128 stands for zero in the data rows.
Here are some numbered points:
[113 110 179 206  53  96 109 115 175 120 152 161  86 126 208 116 191 152  97 144 196 174 139  97 183] 0
[125 108 128 144 121 131 117 117 137 124 107 112 125 137 107 124 149 125 115 128 151 123 130 135 130] 1
[217 115  93  53 146  87  91 179 100 169 191 191 240  10  86 174 108 135 137 136 139 166 111  40 123] 2
[124 138 120 147 120 144 120 150 134 138 179 140 124 100 151 132 140 128 138 152 143 133 124  91 140] 3
[ 95 134 112 139 134 176 186  95 130 125  94  85  71 206 161  89 126  98 153 173 102  86 145 189 100] 4
[ 79  97 119 108 101 149 130 146 168 146 140 172 117 120 166 116 185 112 131 211  59 115 187 172  87] 5
[145 125 141 109 102  89 111 169 145 140 151 180 189  72 123 154 142 165 137 115 164 184 107  80 128] 6
[122 106 135 174 126 147 136 148 106 137 146 148 109 133 147 101 101 117  98 106  89 119 168 130 137] 7
[129 173 191 202  72 125  83  78 171  93  84 112  90 183 115 127 124 225  75  81 220 128  69  77 233] 8
[107  66 170 184  67 125 114 119 177 117 113 164  74 169 179 112 195 120 113 140 138 148 191 200 152] 9
[136 158 146 171 142 139 133  69  71  90  69  61  72 194 103 115  49 145  89  39 167 123  77 138 149] 10
[106 120 122 115 142 159 151 123 140 130  88  85  88 190 163  97 163 126 150 142  95 121 156 182  97] 11
[138 176 137 130  85 112 109 118 127 129 119 139 149 126  55 140  72 178 118  91 170 131  85  75 163] 12
[135 142 179 181  78 105 131 141 173 112 126 156 130 142 145 122 141 205 116 117 187 140  79 122 198] 13
[126 122 106 130 102 125 107 105 115 138 119 119 143 107 106 122 112  82 152 161 127 157 149 118 111] 14
[ 96 196  83  95 155 168 189  47 102 106  40   0  55 254 106  96 100  84 171 146  92  66  95 255  76] 15
[157 177 117 101 121  93  88 145  88 127 132 129 173  86  46 175  51 193 142 112 141 108  63  32 133] 16
[183 111  63  25 206 111 123 189  70 165 159 132 219  64  79 165  84 105 128 128  86 147 138 145  64] 17
[171 140  85 106 212 114 108 139  27 155 167  91 212  65  23 158  35 116 142  77 128  88  78  27  96] 18
[136 131 134 138 126 112 122 132 141 130 142 145 146 104 125 149 139 126 127 119 150 143 127 122 143] 19
[137 143 116 129 162 159 130 142  83 139 140 119 156 123 110 130 100 124 146 122 107  97 108  99 122] 20
[141 149 169 150  94 117 129 115 150 101 105 139 127 121 138 129 146 180 106  90 192 138 112 121 187] 21
[ 77 123  70  76 204 185 216  95  97 111  63  56  75 218 148  89 154  48 187 163  61 114 158 255  13] 22
[ 86 100 131 104  90 170 153 117 174 114  86 129  91 183 187  91 192  87 117 136  85 154 205 244  94] 23
[141  77 141 130 101  91  98 149 139 132 197 239 141  47 192 159 179 106 117 169 122 198 165  99 119] 24
[110 148  70  88 178 188 233  78 106 122  64  51  69 225 162  84 151  35 179 174  45 103 177 255  45] 25
[150 150 138 150  75 106 100 104 156 125 143 110 131 105  97 166 122 188 151 119 197 118  74  18 186] 26
[140 131 142 150 130 121 138 119 145 121 154 157 139  91 146 149 107 142 110 109 124 136 111 100 136] 27
[125 101 161 161  95  92  75 160 138 145 189 202 172  71 114 149  93 180  86 129 162 156 110  14 170] 28
[169 119  64  32 215 122 135 144  77 146 148 135 190  34  86 160  89  74 138 115  75 129 141 111  66] 29
[131 116 152 141  96 122  72 152 142 143 136 134 154 105  87 137  97 154  99 109 155 149 124  61 160] 30
[158 126 150 114 146 114 106 180 114 152 141 156 213  64  52 150  61 188 103  89 169  97  82   0 161] 31
[ 93 145 115  85 138 159 167 117 130 123  89  99  97 171 130 102 141  80 149 162  67 122 151 250  73] 32
[121 155 131 204 180 161 140  61  60  88  96  13  28 227 123  93  62  90  90  65 143  92 119 183 116] 33
[123 138 105  99 166 132 155 113 118 116 123 104 107 151 128 121 130  99 147 125 108 125 132 178 107] 34
[ 81 117 162 196 111 162 152  99 163 109 108  90  52 208 181  88 164 124 123 136 126 109 136 186 148] 35
[159 105 138 140 120  90 104 136 107 147 153 137 156  79 109 143 104 125 135 118 184 164 102  44 149] 36
[116 120 124 113 113 140 128 137 144 121 122 146 121 106 123 137 122  92 133 155 102 158 155 152 111] 37
[106 161 151 172 156 156 156  77 123  84  82  50  48 236 151  90 115 132 114  85 151  90 104 186 138] 38
[107  95 142 186  32 103 105 121 186 138 185 220 105  89 219 133 230 133 115 201 136 164 172  99 174] 39
Which point above is nearest to each new point? Its number follows each.
[ 80  71  99 120 106 162 140 145 168 141 145 162  87 133 186 109 204  87 133 193  77 120 210 187 111] ~ 5
[145 157 118  86 156 133 130 136 100 142 120 122 148 106  81 152 113 163 175 123 126  98  94  70 115] ~ 20
[120 141 124 164 128 147 149  72 121 102  91  74  49 207 154 111 142 132 148 137 107  84 133 189 129] ~ 4
[ 74  86 159 158  70 131 133 120 158 107 100 158  67 153 190 115 186 111 121 151 132 165 188 167 141] ~ 9
[136 169 179 196  72 130 114 107 183 117 116 127 100 159 155 122 118 211 112 123 178 126  74  86 187] ~ 13
[127 126  95  95  97 109 143 142 142 143 131 158 145 104 113 144 146 130 160 159  98 134 132 108 104] ~ 37
[109 110  95  96 165 149 129 141  99 129 153 122 129 126 142 121 150  91 149 149  72  87 165 143 103] ~ 34
[105  92 135 145 113 153 140 172 190 170 139 165 145 129 191 118 208 118 121 176  84 150 186 203 127] ~ 5
[195 158 108  76 211 139 133 176  63 166 136 121 231  71  20 143  39 152 145  85 108  90  80  49 124] ~ 18
[151 153 119 154 154 117 135 103  70 117 142 107 146 137  94 126  86 131 118  93 176 132 100 101 150] ~ 20
[ 85  65 157 165  64 124 100 133 186 130 168 187 100 112 204 116 200 115 104 180 128 169 190 142 149] ~ 39
[ 83 126 155 158  39 131 128 112 187 102 112 186  72 141 171 116 191 154 142 193 137 146 133 170 148] ~ 9
[177 146 152 174  94  94  95 134 129 124 168 170 167  44 115 165 103 184 104  77 187 143  88   0 197] ~ 28
[133 166 110  89 158 129 160 126 105 123  93 105 135 151 105 137 105 134 172 115 113 138 100 189  83] ~ 34
[146  98  95  89 154 120 126 153  88 167 132 130 167  88  97 136 121  94 132 140 135 147 131 113  78] ~ 14
[132  85 156 206  73 115  86 106 158 125 157 165 110 121 156 119 188 140  94 117 201 161 150  83 194] ~ 0
[113  79 148 151  72 110 117 149 194 139 166 232 135 104 221 123 229 128 123 170 119 159 179 152 161] ~ 39
[110 220 168 178 160 169 157  90 111  83  71   2  65 221  78  98  41 169 128  67 152  59  49 138 169] ~ 10
[ 93  60 147 153  58  99 120 127 161 118 168 199  88 108 215 130 203 103 120 188 153 182 186 124 137] ~ 39
[120  89 158 156  43  77  66 158 183 122 200 251 144  79 199 155 169 152  87 141 184 215 158  62 154] ~ 24
[ 90  96 108 103 107 143 143 152 166 136 142 180 107 125 200 119 184  89 114 172  46 143 212 179  87] ~ 5
[104  95 129 122 114 144 170 110 162 133 131 151  86 173 203  95 188  66 133 183  89 155 199 245  95] ~ 23
[152 115 165 170 110 126 125 144 161 123 119 127 152 134 152 128 155 157  77  82 161 158 122 128 172] ~ 21
[ 97  86 111  98 112 130 135 173 141 143 129 156 154  96 117 126 143 111 150 160 108 117 132 140  97] ~ 37
[111 136 107 135 130 141 156 105 119 104 117  99  89 162 150 124 132  93 137 134  88 106 139 169 120] ~ 34
[ 88  86 146 171  75 130 115  95 177 104 125 169  87 165 193 110 218 120  93 150 143 136 181 177 153] ~ 9
[115 103 177 182 102 119 108 138 179 121 150 182 137 132 167 101 164 155  66 118 135 160 147 107 162] ~ 0
[186 142 103  23 178  81 109 201  80 174 183 202 255   0  48 212  73 169 148 123  92 137 101  32  85] ~ 2
[102  67 159 174  67 116 122 151 206 142 173 208 123 105 218 128 212  99 122 182 117 183 192 168 135] ~ 39
[149 113 116  73 121 112 144 158 142 166 124 138 189  95 107 128 149 129 139 133  88 148 148 183 104] ~ 37
[136 157 114 147 156 139 156 111 116 153  95  59  97 190 120 111 128 120 116 113 114 102 104 191 110] ~ 34
[122 116 137  94 134 151 113 124 125 115 139 145 135  91 151 127 135  91 107 122  87 140 177 148 109] ~ 37
[161 155  69  44 252 149 133 136  24 143 119  51 169  94  33 164  36  77 167  64 115  94  68  94  76] ~ 18
[143 107 124 100 183 132 115 150  85 138 163 136 157  97 117 145  85 117 119 123 123 128 136  95 120] ~ 20
[171 183 123  98 173 123 136 120 114 138 142 106 164 119  80 131  91 154 124 109 103  89  78  95 153] ~ 20
[145 120 145 148 136 138 124 129 140 117 131 145 143 121 156 136 159 132 102 128 111 132 156 141 144] ~ 19
[125 150 130 129 149 122 131 107 123 115  80  89 117 160 103 132 114 153 136 106 130  85  99 128 120] ~ 1
[105 168 144 158  89 132 152 115 153  97 116 113  65 190 162 110 152 143 134 138 131 145 131 169 133] ~ 35
[143 184 144 156 112 113 142 106 111 111 128  99 114 150 102 114  90 153 139 125 161 115  87  98 169] ~ 12
[151 103 110 127 149 133 133 153 100 155 140 113 170  93  94 125 100 109 142 120 144 119 129 103 123] ~ 20
[118  81  89  59 190 153 148 137  97 144 111 134  99 155 150 100 152  74 153 185  45 127 203 225  42] ~ 32
[112 103  85  57 160 156 150 126 107 155 128 123 114 159 150 107 131  77 159 174  29 112 183 214  58] ~ 32
[104 199 157 170 103 151 129  59 140  88  93  78  79 186 126 117 117 125 122  92 145 107 114 140 185] ~ 38
[169  95 111 109 136  88 101 181  97 191 221 242 213  21 144 158 123 132 115 140 118 155 142  30 136] ~ 2
[111  88 149 147  53 124 128 154 213 139 149 225 124  97 201 140 226 149 137 165 127 176 159 155 148] ~ 39
[137 153  98  50 170 135 138 150  97 136 102 106 137 115  62 127  72 116 164 132  99 102 116 129  54] ~ 20
[142 135 138 127 124 112 118 147 151 127 134 158 167  84 111 145 150 149 121 119 140 126 122 108 158] ~ 19
[142  70 176 145  62  87  72 162 178 146 194 247 181  66 164 143 201 154  70 128 158 204 163 107 186] ~ 24
[ 94  95 136 136 138 154 158 114 173 127 122 128  73 162 207 107 185  68 125 158  68 135 203 231 102] ~ 23
[131  98 163 193  69 112  82 111 155 100 165 162  85 116 165 132 156 138  75 120 188 161 150  84 195] ~ 0
[126 140 125 108 143 159 131 128 120 123 127 107 131  99 130 122 107  87 104 133  96 136 169 146 107] ~ 37
[ 86  84 118  79  71 129 141 150 194 145 134 219 117  89 198 126 239 102 173 197  73 171 201 203  92] ~ 5
[155 199 179 255 159 123 112  57  83  63 106  28  68 216 111 126  32 162  61  10 215  94  33  71 220] ~ 10
[127 156 145 147 157 143 111 138 115 129  96  80 159 146  95 119  94 157 102  56 167 137  80  98 161] ~ 12
[115  99 134 115  64 100 127 161 171 153 156 228 186  66 152 148 224 147 163 193 146 157 140 102 133] ~ 24
[132 114  84  61 184 140 131 135  73 140 120 126 153  88  84 148  99  81 132 122  92 131 137 144  65] ~ 29
[150 152 133 150 122 113 120 138 125 120 140 119 173 112  76 157  72 156 106 107 130 101  84  46 175] ~ 12
[160 172 167 192 138  97  90 115  85 110 140  99 136 129  70 153  44 197  87  64 205 106  69   6 195] ~ 12
[125 110 101  95  95 130 147 149 111 151 120 130 130 118 122 136 121 104 165 170 104 134 160 144  91] ~ 37
[ 91  53 119 109  95 139 129 168 186 149 114 184 120 108 198 126 231  86 135 170  80 137 191 171  88] ~ 5
[147 170 107 157 172 140 136  92  76 106 102  46  76 177  95 121  67 125 132  82 163 100  79 107 146] ~ 10
[150 201 170 195 108 104 125 128 138 108 129 125 150 136  82 120  74 215  94  75 221 119  39  47 213] ~ 12
[112 101  91  59 145 133 154 165 124 177 137 150 153 110 130 123 166 122 185 197  74 133 151 189  59] ~ 5
[121 146 115 136 118 127 143 109 115 130 103 112 121 145 113 111 123 127 134 142 137 134 123 142 135] ~ 1
[110 109  83  85 167 166 173 123 100 146 113 108 102 159 160 120 159  48 147 168  29 109 192 208  47] ~ 32
[109 117 169 189  83  98  91 146 149 128 140 156 141 115 143 143 143 181 102 107 185 163 105  81 173] ~ 13
[160 175 134 151 166 129 136  98  98 101  91  65 113 166  84 115  64 158 118  66 169  90  81  93 155] ~ 10
[134 151 157 163 142 112 126 116 126 115 111  71 117 157  86 127  58 167 137  86 190 120  64  78 153] ~ 12
[134 143 108  56 128 133 154 144 119 142  76 100 140 147  69 129 106 134 154 126  94  93 122 151  96] ~ 34
[ 79 140 134 165  87 142 163  97 172  94  70  96  65 217 162  98 167 154 124 136 127  95 133 167 140] ~ 35
[114  96 176 134  41  70  78 152 195 131 177 252 159  82 180 139 221 180  99 171 168 199 149  90 178] ~ 39
[124 148 119 135 131 147 140  85 114 111 121  85 101 164 140  95 119 102 134 126 111 102 132 179 122] ~ 34
[115  89  78  84 169 167 171 134 104 147 120  92 100 144 154 126 144  60 167 170  38 101 187 201  65] ~ 32
[ 92  85 124 122 129 158 162 123 168 134 102 123  95 160 201 112 208  97 131 135  83 150 193 233 102] ~ 23
[126 175 180 228  67 118 115  70 175 108  92  87  97 185 120 113 122 193  92  77 197 101  75  98 222] ~ 8
[143 127 105  35 118  98 110 175 122 157 166 179 220  29  89 172 134 131 174 161  90 134 112  73 103] ~ 2
[148 101  94  64 164  95 104 189 106 171 186 189 210  34 106 163 127 109 148 158 112 148 126  73  90] ~ 2
[108  95  84  76 186 159 162 146 109 140 122 119 112 135 169 123 156  56 145 162  37 109 180 199  42] ~ 32
[146 151 105 122 157 108 125 106  81 129 143 113 126 113  88 154  77 142 151 116 135 103  98  51 113] ~ 20
[171 222 142 154 144 105 148  77  93  96  82  44  97 186  48 136  53 203 155  78 213  71  24  81 164] ~ 10
[133  72 154 145  40  84  75 151 171 129 180 240 137  73 181 146 193 152  99 139 180 215 172  68 157] ~ 24
[136 107  83  94 187 131 139 141  85 166 127 117 169  88  90 132  90 108 150 114 119 118 138 110  82] ~ 20
[177 156  87  80 209 139 117 172  62 180 174 101 232  76  37 150  41 145 125  78 131  89  65  31 113] ~ 18
